The rows below come in pairs that one turn or mirror swaps. Which row does each named row swap with?
q178: [-18.1  13.3  12.9 -11.5  13.9   2.4   4.6  -0.3  21.1  12.1  15.2 -11.4
 -18.8   9.2  19.4 -15.5   3.7   9.4  13.0  -6.8]
q453: [-10.0   8.6 -17.6  -1.4   7.0 -21.5  -1.0 -19.8   9.0  21.3 -10.6  -7.0
  -6.4   5.1  -0.6  -0.8  23.2   3.8   8.5  31.9]
q797: [-33.1  20.1  18.4   5.9   7.0   7.5  -6.6  11.0  11.2   6.9  10.0  -6.9
 -13.4  21.4  18.0  -9.0   7.9   0.2  21.0  -0.5]
q966: [-12.1   3.5 -14.4  -5.2  -6.9 -13.1  -6.3  -6.8  31.9  20.3  -5.7 -11.0
  11.0  16.6   3.4  14.2  21.6  -8.2   8.7  22.7]
q151: [-26.6  19.4   9.9  -9.0   9.2   0.3  -9.7   7.0  26.1  -2.1  10.2 -19.0
 -10.5  13.5  21.2 -10.7   0.2   7.3  17.6  -0.4]
q97: [-23.2   9.7  18.4  -0.1  14.2   8.1  13.9   4.4   7.9   8.6   9.0  -6.8
 -15.5  14.1  19.0  -9.9   3.3  10.9  27.1   0.9]
q766: [ -0.1  -1.7 -12.5  10.4 -15.9  17.8 -25.8  -3.7  16.1 -21.1   9.4  12.3
 -24.1  -6.8  -7.9  -9.0  -3.8  15.9  14.4 -11.5]
q238: [-10.9  -3.4 -21.1  -2.0   0.9 -11.7  -1.0  -0.2  11.2  33.8   1.3 -15.1
  -0.7  10.4  -5.4  14.2  13.6  -7.7   9.9  22.8]
q206: [ -5.1  -8.8   4.4  16.9 -22.8   4.1 -22.9  -5.3  -9.1  -6.5  -6.6   1.8
   0.7 -15.0   8.2  24.2  23.9  13.6 -13.0  16.1]
q643: [-14.7  -1.5  13.4 -22.4  11.9  -0.7   6.8  -8.3   6.9   2.4  13.3 -12.4
 -11.5  18.4  21.9  -7.4   3.1  10.1  18.9  -7.2]
q734: [  1.9  -3.1   2.4  16.6 -29.1   0.9 -20.6  -3.5  -9.8  -3.7  -6.0  -1.9
   0.9 -14.1   4.8  21.3  20.6   9.3 -17.2  13.4]
q569: [ -6.6  -3.7 -15.4  16.1   3.4  -9.5  -3.9 -10.5   4.5  24.8  -2.7 -12.4
   8.8  17.8  -0.1   8.5  24.9 -17.1  13.9  21.6]
q504: [ -9.1   1.5  -6.4  -2.2  -1.5  -6.9   6.5 -21.1   8.2  27.5   5.3 -15.3
  11.3  15.4 -13.4  -1.4  16.9  -4.7   0.1  15.2]
q680: [  2.3  -6.1   4.5  13.5 -24.8   3.3 -18.1  -9.1   0.0  -9.8  -3.2  -3.5
   0.7  -5.6  10.0  27.5  21.1   9.5 -23.4   6.6]
q619: [ -2.7   5.1 -16.0  -2.0   7.2 -14.1   4.8  -9.6   5.3  32.0   1.5  -3.7
  -3.2  12.3  -0.5   8.6  28.0  -9.9   5.8  22.0]
q959: [ -8.3  -7.2   3.7  16.0 -24.7  -4.6 -21.6  -4.4 -11.0  -8.9  -1.8   1.6
  -3.2 -14.7   3.5  30.0  27.9   7.1  -7.4   7.9]
q737: [ -4.4 -10.3   1.2  13.8 -30.4   2.5 -31.8  -0.5  -7.0 -13.3  -6.0  -5.0
   3.6  -9.9   2.9  18.2  24.0   5.4 -13.8   9.0]
q188: [ -1.6  -7.0 -15.6  -2.9  -1.5 -12.3   1.2 -13.1   4.7  16.7  -2.4 -14.3
   5.5  19.5   8.3   2.8  14.9 -23.2  19.0  20.6]
q223: [-14.8   9.3  14.9 -10.3   2.2  14.5   7.1   3.1   1.1   3.3  15.2 -14.8
 -13.4  10.9  14.8  -8.0  -3.8   0.4  37.6   3.5]
q707: [-19.4   2.2  24.8  -5.1  12.4   4.6   8.2  -3.4   4.0  -8.5   8.7  -8.3
 -10.3  18.2   7.9  -6.1  14.0  -3.8  20.7 -17.8]
q732: [  2.7 -12.4 -15.1   4.2   9.0 -14.4   7.3  -9.6   9.8  11.2  10.9 -10.3
   4.0  17.3 -17.7   4.2  21.6 -13.5   4.7  14.1]
q372: [  3.3  11.9 -16.6  -8.3  -6.9  -8.0   4.4  -4.2  -4.2  23.9   9.4  -1.8
   6.9  21.9  -6.2  10.7  20.2 -12.1   8.8  19.9]
q90: [ -0.7  -2.5   6.5  20.7 -24.7  -5.0 -21.2  -6.3  -1.5 -14.1  -9.5  -2.7
  -1.4 -12.8   4.5  23.7  31.6  14.9 -11.9  10.3]
q246: [ 10.3  -2.5  -3.2  10.4 -11.2  17.3 -23.5  -2.9  11.4 -15.5   4.1  19.8
 -25.4  -6.6  -4.8 -12.3  -1.8  24.2  19.8  -3.2]
q980: [-27.4  12.9  -3.1  -5.4  13.3   8.3   3.5  12.3   9.0  -2.4  14.3 -12.8
  -7.9   2.0  18.2 -11.6  -8.8   0.6  27.5   2.4]
q320: [  1.2   0.4 -13.7  13.2 -11.9  13.4 -23.7  -6.3  20.0 -20.2   7.1  19.2
 -22.0  -4.7  -6.3 -13.1   5.0  24.6  21.6  -5.6]
q10: [  1.6  -2.7   3.4   9.7 -30.7   0.1 -20.8   5.4  -2.7 -15.5 -10.8  -4.1
  -2.8 -15.8   4.1  26.9  25.8  11.4  -5.8   9.3]
q373: [-24.1   8.4  10.8  -4.7  20.0   2.9  -4.0   6.8   2.1  -2.8  12.2   2.5
  -8.0  16.3  25.4 -16.0   6.5   0.1  28.1  -4.6]
q193: [ -3.2  -4.1   3.9  18.3 -24.5  -1.2 -20.2   1.8  -5.1 -11.5  -3.6  -5.4
  -0.6 -16.3   6.1  30.1  27.5   9.4  -9.0   7.4]
q580: [-11.1  14.3  24.4   3.2  12.5  -8.2   0.7  20.6  18.1  -0.9  13.4  -4.9
  -8.4   6.9  14.2 -15.4   6.4   7.7  25.4  -0.2]
q762: [ -5.2  -5.2 -18.8   0.3   7.7 -11.2  -8.8  -1.5  19.2  26.7   6.1  -1.6
  -0.1  13.8   6.6  17.0  19.2 -14.0  17.3  28.2]
q297: [  2.9  -2.1  -1.6   8.7 -11.5  16.6 -21.6 -14.9  24.6 -16.6   9.0  15.9
 -18.8  -7.4  -3.2 -13.2  -7.3  18.8  12.6  -8.9]
q524: [  3.7  -0.5  -8.2  13.7  -8.7  12.6 -30.4 -10.4  11.7 -12.2   4.2  18.3
 -25.0  -4.9   0.9 -12.9  -2.4  28.4  17.4  -5.8]
q946: [-21.4  17.7   8.2  -5.0  15.2   8.4   1.7   4.4  -1.9   0.0   8.3  -9.5
   4.8  20.6  13.0 -15.3  -2.7  -3.6  21.7  -4.2]
q752: [  5.2   0.9  -5.8   1.3   2.7  -2.5  -6.7  -4.1  18.5  18.6  -9.7 -10.5
  -0.5  19.0  -4.1   8.0  43.1  -9.4  11.2  26.0]
q342: [  3.7   0.7  -5.7  13.9  -3.9  10.1 -25.6  -8.3  20.3 -24.5   3.3  16.9
 -18.7 -10.9  -3.9 -11.4   3.8  29.3  19.8  -3.3]
q363: [  3.8  -3.6   1.2  15.6 -29.2  -3.1 -24.7   3.5  -6.6  -6.5  -3.4  -1.7
  -1.7 -13.4   6.6  25.5  33.3   9.7  -8.0   9.3]
q501: [  2.5  -5.5 -10.3  10.6  -1.5  12.1 -25.5  -1.6   9.4 -19.3   9.1  15.1
 -20.7  -5.6  -1.8 -17.6   0.8  26.2  24.1  -8.9]
q189: [ -3.5  -3.5 -11.8  15.3  -6.9  15.6 -24.0  -6.8  13.3 -19.2   9.7  16.7
 -24.9  -2.3  -7.4  -8.5   1.0  30.1  22.7  -4.9]
q235: [  2.8  -7.2  -8.5   9.5 -11.3  13.2 -32.9  -3.1  16.2 -18.6   2.9  12.8
 -14.9  -2.1  -2.8 -11.3  -5.5  23.0  20.6 -10.3]
q395: [  5.5  -2.3  -6.2   6.7  -9.5  20.3 -24.5  -8.0  14.4 -15.1   2.6  18.6
 -22.0  -5.7   0.4 -13.1  -4.6  27.3  20.9  -6.1]
q670: [  4.3   6.6 -11.2  10.2 -16.2  12.5 -24.9   1.9  18.5 -21.5   3.5  11.7
 -22.2  -8.1  -9.8 -11.9  -0.5  24.5  19.4  -2.9]
q87: [ -2.7  -9.8  -1.8  13.4 -32.2   4.8 -19.3   1.2  -2.2 -13.9  -4.6  -1.1
  -0.2 -11.2   3.6  29.8  20.0   7.1 -12.0   2.4]
q464: [ -4.8  -9.6   3.2  20.4 -26.3  -0.3 -19.4  -4.1 -11.3  -5.6  -9.8  -2.5
   4.1 -11.5   2.0  21.9  32.9   6.7  -7.0   8.0]
q845: [  7.2  -5.4   7.1  16.1 -26.8   2.8 -19.7   2.1 -12.9  -6.2  -7.1   0.3
  -2.5 -11.5   2.1  24.3  23.3  10.2 -12.0  13.2]
q410: [ -8.7  -1.7  -7.5  -2.8  -2.6  -5.9  11.3 -10.2  21.1  31.8  -0.1  -9.9
   5.0  14.4   3.2  11.5  24.4  -0.8  -2.7  19.3]
q993: [  2.0  -1.7  -9.3  11.2  -1.5  10.9 -24.4  -3.1  10.0 -22.5   0.7  21.5
 -21.6  -0.8  -5.8 -15.4   0.3  24.1  27.5  -1.1]
q550: [-24.7   3.6  18.5  -8.5  16.2   0.8  -0.1  -2.0   6.0   2.8  16.5  -9.5
  -7.6  16.3  15.0 -13.7   9.0  -3.6  27.6  -9.8]
q470: [ -2.3  -2.7   6.8  20.3 -20.7  -4.7 -20.6  -2.8 -15.3  -9.7 -13.0  -4.9
  -1.2 -10.8   1.8  25.6  26.8   5.2  -5.2  13.8]
q321: [-25.9  16.3  16.1  -4.6  17.9  -4.7   5.1  -3.0   5.7   1.3  -7.3  -7.3
  -9.3   7.4  22.5  -4.8   3.8  25.9  24.7   7.0]
q633: [-11.3   8.0 -23.8  -0.8 -13.5  -8.9   0.5  -7.0   5.4  22.0  -8.9  -9.0
   1.6  23.4   5.7  16.3  24.6 -14.9  14.1  12.2]
q841: [-33.5  11.5   9.4 -15.3   4.3   7.0   2.7  11.3   6.6   6.5   6.0  -5.6
 -17.3  20.1  18.4  -9.4   5.1   5.5  22.8  -5.1]
q303: [ -6.5  -7.4 -14.1   3.4   6.3 -11.3   1.7 -11.0   7.3  22.1   7.1 -12.4
  11.1  26.6  -5.9   7.5  25.3  -9.0   8.5  17.2]
q491: [  1.9   0.1  -5.3  14.1 -11.9  20.3 -26.6   2.1  17.4 -16.7   7.1  15.8
 -17.7  -7.5  -4.8 -13.2   3.6  28.4  25.4  -5.3]

q569 swaps with q373
q453 swaps with q321
q297 swaps with q680
q841 swaps with q238
q524 swaps with q206
q501 swaps with q464
q946 swaps with q188
q550 swaps with q303
q178 swaps with q410
q504 swaps with q643
q732 swaps with q707
q320 swaps with q193
q762 swaps with q797

